The same turns and mirrors carry the whole set onto itself and the rows of a family onto each other. Which other rows belong to the same family as each row named below? List them in the order they appear above.
These 16 rows form 4 families of 4 rows each.
k_926: [-1.94  0.14  0.67 -1.01 -1.67  2.97 -1.62  1.10]
k_812: [-3.29 -0.90  2.59 -0.15  2.21  1.04  2.61  2.44]
k_63: [-2.24 -1.79  0.11 -1.36  1.24  2.38  2.36  4.46]
k_178: [-3.93  0.10 -1.76 -2.50  1.16 -1.59 -0.20 -0.37]
k_397: [-0.84 -3.08 -0.62  2.26  1.69 -1.54  1.34  1.24]
k_753: [-0.73 -1.66 -2.51  2.86  0.86  0.29  2.19  0.78]
k_12: [-1.65  0.03  0.72 -3.04 -0.22  3.08 -0.63  0.10]
k_932: [-1.57  0.09  0.97 -0.65  1.04  1.22  3.42  3.92]
k_524: [-0.76 -2.93 -1.27  0.23  2.52 -1.50  2.84  0.61]
k_328: [-3.52 -0.50  0.73  1.07  1.35  1.18  1.19  4.53]
k_91: [-0.17 -4.05 -2.55  0.59  0.98  0.36  1.24  0.92]
k_882: [-0.33  0.55  1.59 -0.96 -1.72  2.07  0.91 -0.22]
k_474: [-1.16 -0.76  0.18 -3.31 -2.43  1.62  0.98  0.86]
k_780: [-2.92  0.50 -1.61  0.30 -0.25 -1.78 -0.49 -1.41]
k_210: [-2.68 -0.61 -2.31 -1.11  1.21 -0.87 -2.67  0.74]
k_147: [-3.87 -1.02 -3.04 -0.40 -0.69 -0.64 -1.03 -0.65]

Which other rows belong to the same family as k_210? k_812, k_753, k_474
Which other rows belong to the same family as k_932? k_397, k_12, k_147
Which other rows belong to the same family as k_91? k_178, k_328, k_882

The same turns and mirrors carry the whole set onto itself and the rows of a family onto each other. Which other rows belong to the same family as each row named below? List them in the order they appear above.
These 16 rows form 4 families of 4 rows each.
k_651: [-1.13 -1.38  2.03  1.92 -1.94 -0.50 -3.74 -3.59 -4.13]
k_253: [-0.95 -1.20  2.35  1.83 -1.64 -0.52 -3.38 -3.79 -4.82]
k_974: [ 0.84  0.47  2.56  1.40 -2.28 -1.84 -1.84 -4.56 -4.83]
k_511: [-1.60  0.15 -0.45 -3.77 -2.05  2.88 -2.19 -3.27 -0.91]
k_28: [ 1.42  0.40  2.69  0.91 -2.53 -2.04 -1.99 -4.16 -4.99]
k_305: [-0.57 -0.42  0.44 -4.45 -1.64  3.85 -1.98 -2.58 -1.96]
k_408: [ 1.20  1.19  0.65 -4.90 -2.31  2.56 -0.45 -3.32 -1.96]
k_390: [ 2.02 -0.39  2.73  0.38 -2.45 -1.32 -2.21 -3.97 -6.02]
k_921: [ 1.43  0.58  1.36 -5.58 -2.57  2.27 -1.01 -3.32 -3.87]
k_930: [ 1.47  1.22  0.51 -5.12 -2.32  2.27 -0.42 -3.65 -2.74]
k_488: [ 0.34 -0.39  3.01  1.19 -0.90 -0.84 -3.47 -5.04 -4.99]
k_907: [-1.03 -0.86  0.94  2.22 -1.95 -0.68 -3.40 -3.94 -3.07]
k_223: [-0.46  0.59  2.01  2.37 -2.79 -0.44 -1.98 -3.97 -4.95]
k_188: [-1.12 -0.55 -0.09 -4.15 -1.74  3.80 -2.18 -3.03 -1.89]
k_759: [ 0.63 -0.49  1.35 -5.26 -0.87  2.67 -1.54 -3.10 -1.77]
k_401: [-0.17  0.46  0.30 -4.06 -2.75  2.97 -0.09 -2.04 -1.65]

Which other rows belong to the same family as k_253? k_974, k_305, k_408
Which other rows belong to the same family as k_907? k_511, k_390, k_921

